In the rows, zero is written as 128.
Turns in one plane each, and the order they were made in; the first pair answered
gam (before |-> after):
[132 126 112 124 114 140 116 142 112] |-> [111 133 122 141 122 132 128 148 114]
[ 95  97 141 122 120 127 159  97 161] |-> [108 105 148  99 134 135 143  88 160]
[138 132 151 119 153 138  83 121  87] |-> [152 106 104 140 104 133 100 127  83]
Bigo (before |-> after):
[123  98 115 123 141 128 160 155 138] |-> [125  94 113 121 142 130 158 153 134]
[100 133 168 133 156 119 141 126 126] |-> [105 112 169 140 150 129 134 129 101]
[129 144  99 102 132 156 158 107 147] |-> [118 144 109 109 141 153 166 106 149]
[ 97 117 164 116 161 124 147 126 149] |-> [100  99 171 125 156 133 141 130 123]
gilot (before |-> after):
[103 141 125 125 135 117 157 112 168] |-> [ 94 115 124 143 121 120 171 118 147]
[105 101 104 155 110 105 157 116 153] |-> [125 114  81 152 106 107 140 121 161]
[132 111  96 143  90 145 163 122 126] |-> [148 142  85 121  99 142 139 122 151]
[149 110 116  88 124 137 147  99 148] |-> [139 104 124  90 128 139 156  97 143]
Pairs:
Between the rows of a pair lie 2 to 3 turns.
[155 166 124 113 152 118  69 117 159] |-> [104 130 188 132 178 124 110 106 120] => gilot, Bigo
[146 149  73 123 101 128 116 105 147] |-> [124 155 110  98 131 126 136  82 166] => Bigo, gilot, gam
[100 118 157 130 123 125 169 100 129] |-> [119  96 143 132 109 142 151 104  95] => Bigo, Bigo
[126  97 154 131 140 159 105 124  77] |-> [154  96 104 122 106 158 102 128  89] => gam, Bigo
[ 68 109  63 127  94 108 172 134 177] |-> [ 78 114  50 136  84 107 160 143 172] => Bigo, gilot
[102 151 160 155 151 107 117 127 126] |-> [133 135 151 144 143 131  87 129  92] => Bigo, gilot, gam
[155 161 106 150 113 117 106 159 132] |-> [115 164 165 149 155 116 124 148 127] => gilot, Bigo, Bigo
[110  98 135 118 127 134 162  93 130] |-> [154 123  90 105 108 138 120 105 136] => Bigo, gilot, gilot
[142 168 111 133 141 132  75 154 138] |-> [118 178 130 138 156 126  93 150 152] => Bigo, Bigo
[ 94 147 128 141 130  91 152 119 165] |-> [108 110 108 174  97 105 143 136 112] => Bigo, gilot, Bigo
[138 101 109 103 113 124 120  88 111] |-> [133 119 108  96 120 116 128  85 138] => Bigo, Bigo
[115 116 110 121 116 125 161  98 157] |-> [105 105 126 133 122 128 166 102 140] => Bigo, Bigo
[120 118 160 123 142 133 115 121 101] |-> [152 111 116 106 112 136 111 116 113] => gam, Bigo
[142 125 122 147 122 137 122 146  92] |-> [133 149 145 134 148 132 113 142 105] => Bigo, gam, gam
[127 111 149 117 167 157 110 114 120] |-> [151 108 119 113 147 163  96 119 116] => gilot, Bigo, gilot
[153 112 101 107 113 137 103 112 128] |-> [116  84 140 117 128 135 139 102 113] => gilot, gilot, gilot
[191 162  82  83 141 131  92 101 177] |-> [ 79 105 175 158 167 111 196  98 147] => Bigo, Bigo, gilot
[ 99 103 136 171 113 121 157 150 106] |-> [119  92 113 163  94 128 153 147 103] => gam, gam, gam
[180 108  78  77  97 142 123 116 118] |-> [134 140  67 156  82  97 153 158 144] => gam, gilot
[115 136 136 150 143 109 145 146 133] |-> [152 135  97 114 124 117 134 133 146] => gam, gam, Bigo
[110 126 140 100 142 108 144 114 194] |-> [119 107 111 112 113 107 155 120 192] => gam, gam
[172 134  95  91 102 131 105 139 137] |-> [ 97 143 132 141 118  93 169 145 163] => gilot, gam, gam
[106 135 105 145  96 105 161 127 149] |-> [ 93 143 173 122 153 126 133 116 119] => Bigo, gam, Bigo
[ 96 121 145 141 127 135 124 134 108] |-> [110 130 127 148 117 132 109 147 110] => Bigo, gilot, gam
[158 154 132  75 131 147 112 125 129] |-> [147 164  98 101 104 124 137 134 161] => gam, gilot
[128 177 121  95 176 137 107  85 176] |-> [103 127  70 170 103 109 171 111 166] => Bigo, gam, gam
[139 150 184 124 167 128 113 129 130] |-> [150 104 169 146 138 143 120 137  84] => gilot, Bigo
[ 92 150 181 115 177 127 165  87 163] |-> [148 130 127  62 145 148 148  67 172] => gam, Bigo
[137 164 157 113 160 143  81 138 143] |-> [123 159 168 119 164 144  87 140 131] => Bigo, Bigo
[166 111 105 118 118 140 117 124 116] |-> [129 131 137 107 146 122 150 107 156] => Bigo, Bigo, gilot
[124 156  99 149 102  91 146 138 183] |-> [ 99  98 131 182  99 107 166 143 118] => gam, gilot, gilot
[102 147 167 173 163 139 108 153  99] |-> [153 141 104 161 121 146  77 160  97] => gilot, Bigo, Bigo
[143 161 112 113 125 124 124 125 159] |-> [145 138 119  94 124 135 135 106 151] => gilot, gam
[117 102  96 177  96 131 136 138  77] |-> [133 135 118 159 130 143  80 144  66] => gam, Bigo, gilot
[115 125 125 170 105 111 133 160 115] |-> [130 155 111 154 110 105 115 160 142] => gilot, Bigo
[103 157 142 180 143  98 138 164 143] |-> [113 135 129 196 126 105 131 173 115] => gilot, Bigo
[141 116 100 103 111 144 141 112 136] |-> [106 129 117 130 119 125 168 119 152] => Bigo, gam
[ 96 170 144 155 142  98 125 146 153] |-> [122 151 117 178 111 104 107 165 117] => Bigo, gilot, gilot
[125 137 170 119 188 163 175 119 124] |-> [169 105 127 133 146 184 141 138  73] => Bigo, Bigo, gilot
[143 127  86 100  76 136 138 113 172] |-> [105 167 163  93 148 136 127 110 180] => gam, gam
[102 175 185 108 196 132 112 113 141] |-> [120 101 168 158 150 158 100 136  49] => Bigo, Bigo, gilot
[142 102  86 167  86 127 130 134 107] |-> [104 119 156 180 138 127 119 143  84] => gam, Bigo
[116 141 167  83 179 127 155 103 132] |-> [127  89 158  96 153 146 159 102  85] => gilot, gam
[143 145 126 154 107 151  77 108 127] |-> [144 148 106 144  98 141  98 101 158] => gilot, gam, Bigo
[126 196 155 130 158 133 102 155 163] |-> [127 116 145 181 116 153 113 172  78] => gilot, Bigo, gilot
[145 113 133  93 137 136 130 104 125] |-> [111 102 149 140 136 124 149 124 110] => gam, gam, Bigo
[133  88 108 137 103 139 141 129 103] |-> [112  98 141 149 129 138 135 137  90] => gam, Bigo
[133  82 112 135  84 148 133 133  91] |-> [155 152  92  95 100 127 108 131 158] => gilot, Bigo
[108 113 154 142 130 107 125 130 125] |-> [134 108 124 148 108 109 112 137 120] => gilot, Bigo
[115 110  87 164 119 119 135 135 112] |-> [117 120 113 158 146 131 102 141  87] => gam, Bigo, gilot
[152 144  63 109  80  89 164 101 198] |-> [ 85 105 118 206  86  81 189 137 126] => gam, Bigo, gilot
[ 81 127 162 146 154 120 170 131 144] |-> [154  75 103 117 101 158 135 124 102] => Bigo, gam, gam
[136  78  87 133  88 129 156  95 116] |-> [144 137  80 105 107 111 139  91 175] => gilot, Bigo
[151 165  70 157 102 104  96 156 140] |-> [148 188 131 121 165 122  66 143 129] => gam, Bigo, gam
[116 127 108 213  94 125 117 156 104] |-> [ 99 171 168 188 156 130  91 149 115] => Bigo, gam
[110 111 139 152 122 127 149 141 138] |-> [114 128 158 149 142 134 120 149 125] => gilot, gam, Bigo
[161 134 130 107 150 144 104 146 147] |-> [136 120 163 112 166 149 124 140 134] => gilot, Bigo
[157 110  96 164 114 105  75 156  92] |-> [143 159 121 158 147  93  60 159 119] => gam, Bigo, gilot
[186 174 114 103 154 173  78 117 161] |-> [154 187  93 133 133 138 124 125 209] => gam, gilot
[124 113 141 150 140 141  92 148  79] |-> [158 153  96 114 127 133  77 139 136] => Bigo, Bigo, Bigo
[127 157 136 138 133 108 137 144 171] |-> [115 119 136 164 115 111 156 151 138] => gilot, gilot
[126 164 122 131 132 104 125 136 148] |-> [102 139 151 148 140 112 143 136 123] => gilot, Bigo
[120 117 162 165 167 146  97 172  64] |-> [175 152 114 101 163 153  58 154 109] => gam, gilot, Bigo
[111 118 146 183 130 132 111 155  91] |-> [150 109 104 158 105 141  91 150  94] => gam, Bigo, gam
[137 105 142 130 125 139 113 138  86] |-> [144 123 107 146 103 120 117 152 110] => gilot, gam, Bigo
[130 177 159 128 150 142  86 124 123] |-> [110 176 163 148 148 131  98 130 124] => gam, gam, gam
[180  94  84 144  86 128 139 143 109] |-> [143 134 187 129 177 139 104 140  89] => gam, Bigo, gam
[134 134 140  54 169 131 118 114 164] |-> [159  84  93  66 118 143 130 115 138] => Bigo, Bigo, gam
[106 161 150 117 159 106 135 119 167] |-> [109  85 152 119 130 130 166 102 119] => gam, gilot, gilot
[159  99 104 120 110 140 110 122  81] |-> [124 110 150 151 137 132 111 134  67] => gam, gam, gilot
[154 172  74 112 115 120  55 140 145] |-> [ 90 198 133 155 154  99  82 156 152] => gam, gam
[104 144 167 129 168 124 104 137 126] |-> [144 115 104 148 112 132  90 158  98] => gilot, gilot, Bigo
[149 198 122 125 156  95 121 151 151] |-> [105 147 178 155 172 108 155 145 103] => gilot, Bigo
[ 86 128 154 148 134 119 131 130 105] |-> [132 137 135  92 141 140  93 111 118] => gam, Bigo, Bigo
[116  96 150  98 121 107 173 101 116] |-> [131  84 139  97 110 118 159 105  98] => Bigo, Bigo
[104 106 180 103 143 134 164  97 133] |-> [152  92 128  79 105 147 147  90 132] => gam, gilot, Bigo
[ 99 195 119 163 144  87 123 154 180] |-> [ 68 136 160 198 146 102 150 154 120] => gilot, Bigo
[132 106 115 125 135 143  88 144 104] |-> [135 107  80 124 110 131 110 143 136] => Bigo, gilot, gam
[132 143 128  92 137 112 150 111 199] |-> [121 100 166  84 150 134 163  97 156] => gilot, gam, Bigo
[149 119 133 161 131 128  94 149  91] |-> [160 129 124 148 133 129  81 146 102] => gam, gam, Bigo
[ 99 115 117 155 115 127 157 122 119] |-> [129 111  93 143 101 136 140 121 113] => Bigo, Bigo, Bigo
[110 133 132 173 137 134  92 181 127] |-> [116 125 121 179 124 132  97 183 127] => gam, gam, gam
[117 139  99 196  86  97 142 151 147] |-> [ 86 167 153 177 137  92 144 138 162] => gilot, gilot, Bigo
[ 99 151 189 133 185 123 137 112 162] |-> [166 138 124  72 149 142 119  85 175] => gam, Bigo
[146  56 161  96 139 177  97 105  49] |-> [125  50 151 153 119 162 109 134  35] => gam, gam, Bigo
[119 136 103 148 115 112 111 160 148] |-> [108 142 149 112 155 127 107 132 152] => gam, gam, gilot
[115 132 114 112 114 110 170 111 182] |-> [ 93 119 172 116 153 124 169 106 143] => gilot, gam, Bigo
[115 161 147  84 152 132 113 123 160] |-> [127 143  98  91 110 123 136 124 178] => gam, Bigo
[141  76 157  98 149 161 113 121  60] |-> [165  65  88 113  95 149 123 133  78] => gam, Bigo
[149 100 131  94 113 145  85 116  73] |-> [142 157 115  65 123 114 103 102 161] => Bigo, Bigo, Bigo
[130 172 115 106 125  98 119 113 177] |-> [100  87 139 157 100 114 161 117 102] => gilot, gilot, Bigo
[125  98 127 169 110 124 106 134  84] |-> [142 166 104 133 121 103  89 129 154] => gilot, Bigo, Bigo
[123 165 125 130 137 116 121 119 148] |-> [139 144 129 103 137 137 118  99 130] => gilot, gam
[145 141  89 134 105 107 123 146 162] |-> [143 150 107 106 130 111 125 128 181] => gilot, gam
[136 162 117 113 161 147  94  95 145] |-> [102  98 137 156 141 153 138  97  93] => gilot, gilot
[130 138 100 135 116 127 130 128 158] |-> [103 136 134 138 137 124 143 121 157] => gilot, Bigo
[149 136 130 108 142 138 124 115 154] |-> [149 122 109 119 120 133 138 117 155] => Bigo, gam
[ 99 139 171 127 163 118 137 131 134] |-> [134  96  92 141  89 120 151 135 129] => gam, gam
[100 151 124 165 127  97 116 166 134] |-> [ 93 136 170 134 164 122 114 143 114] => gam, Bigo, gilot
[156 159 106 123 112 111 108 124 149] |-> [157 147 111 101 112 116 121 105 155] => gilot, gam
[193  93  72 127  99 152  69 160  74] |-> [ 87  72 207 122 185 147 152 116  77] => gilot, gilot, gilot
[163 104 142 103 135 164  94 123  82] |-> [177 139  85 126  98 136  92 147 121] => gam, gilot
[161  88  53 102  85 133 144 100 146] |-> [116 120 126  69 151 123 166  72 181] => gilot, gilot
[136 107 157 119 150 152  97 129  78] |-> [150 154 139  88 161 139  89 121 133] => gam, gilot, gilot
[172 161  70  91 113 127 108 121 182] |-> [ 80  84 139 158 118 117 204 115 135] => Bigo, gilot, gilot
[113 104 145 132 137 132 155 113 112] |-> [121 101 145 129 138 137 143 116 101] => Bigo, gam
[129 102 141 137 138 150  84 136  97] |-> [104 116 144 169 137 130 100 150 111] => gilot, gam, gam
[100 168 169 101 167 113  91 104 130] |-> [108  93 128 162 102 122 108 127  61] => gilot, gilot
[163 144 141  96 121 130 111  95 141] |-> [112 151 159 143 125 101 148 109 156] => gam, Bigo, gam
[120 119 158 113 172 112 171  99 137] |-> [123  98 165 125 167 125 159 105 102] => gilot, gam
[142 155 179 137 176 138  38 135 109] |-> [108 125 127 226 106 100 102 174 112] => Bigo, gam, gam
[105 123 128 144 135 120 139 150 107] |-> [132 134 104 133 124 125 115 155 112] => Bigo, gilot
[149 169 113  98 125 105 104 116 154] |-> [149 157 102 104 110 101 120 114 160] => Bigo, gam
[130 107 181  94 154 146 113 103 114] |-> [159  90 143  96 123 152 100 111  97] => Bigo, gilot, Bigo
[129 130  98 126 111 119 138 128 141] |-> [106 123 125 149 124 116 145 137 122] => gam, gilot, Bigo
[152  84  73 118  93  82 143 129 106] |-> [122 141 106  89 139  59 156 116 172] => Bigo, gilot, Bigo
[122 123 153 105 154 139 109 124 131] |-> [127 116 100 148 104 120 124 148 139] => gam, gam, gilot
[ 99 115 112 160 109  95 183 136 147] |-> [ 94 166 160 139 166 100 144 136 158] => gilot, gam
[ 79 107 153 159 137 112 167 134 114] |-> [ 86 145 162 162 158 110 127 152 115] => gilot, Bigo, gam
[135  81 117 111 120 143 129 116 118] |-> [103  95 121 148 119 121 153 129 133] => Bigo, gam
[ 69 110  96 120 108  77 252  98 193] |-> [ 41 162 189 101 196  89 205  99 179] => gilot, gam
[117  96 127 142 105 160 127 172 110] |-> [111 146 115 145 110 134 124 181 157] => gilot, Bigo, gam
[ 87  83 125 184  85 104 175 144 105] |-> [ 74 126 206 148 167 117 129 132 100] => Bigo, gam
[109 129 121 130 119 108 139 116 149] |-> [131 127 113 107 120 119 124 109 145] => gam, gam
[136 109  71 165 109 137 131 170 130] |-> [ 92 154 134 166 169 123 134 170 153] => Bigo, gam
[107 158 113 143 111  96 152 125 182] |-> [ 82 124 149 174 120 103 161 132 139] => Bigo, Bigo
[118 206 137 136 174 111  81 156 148] |-> [129 163  66 181  99  99 116 171 145] => gam, gam
[137 132 122  97 122 128 133 113 143] |-> [120 132 141 105 134 125 147 110 142] => Bigo, Bigo
[116 106 142 158 132 138 124 139  67] |-> [117 135 124 175 124 124 113 158  83] => gilot, gam
[125 135 155 119 176 144  92 119 107] |-> [166 122  78 109 120 138 100 115 134] => gam, Bigo
[123 150 133 106 139 125 112 125 153] |-> [140 132 109 102 119 136 113 123 146] => Bigo, gam
[121 101 111 109 107 136 181 106 151] |-> [132 115  94 110 100 131 169 113 163] => gilot, Bigo, gilot
[ 94 119  96 205  88  97 150 155 124] |-> [103 206 142 143 166  99  95 143 171] => gilot, Bigo, gam
[121 107 140 153 130 118 116 130 109] |-> [150 110 116 124 118 127  99 123 118] => gam, gam, Bigo
[141 144  99 117 167 126  86 126 131] |-> [144 131  66 134 136 116 107 132 141] => Bigo, gam
[105  87 148 163 107 133 160 114  85] |-> [ 92 139 157 190 124 111 136 145 102] => gilot, gam
[155 165  81 167  70 118 137 148 117] |-> [137 210 112 134 116 104 145 130 171] => Bigo, gilot
[162  96 121 118 127 139  96 126 109] |-> [146 133 137  96 154 125 103 117 156] => gilot, Bigo, Bigo
[108 102 142 184 126 134 138 145  88] |-> [116 151 142 183 143 126 106 161 107] => gilot, gam
[150 132 132  71 139 142 129  79 133] |-> [146 108  90 110  93 126 168  90 140] => Bigo, gam
[172 174 118 117 140 113  59 161 150] |-> [168  94 165  73 154 155  84 114  98] => gilot, gilot, gam
[178  81  62  70  95 145 119  88 126] |-> [ 74 160 169 102 187 100 154  94 179] => Bigo, gam, gam
[110 116 146 160 128 128 139 142  94] |-> [146 165 126 114 145 128  97 136 134] => Bigo, gilot, gilot
[108  89 193 131 132 148 142 119 115] |-> [174 103 100 118  74 146 111 134 140] => gilot, Bigo, Bigo
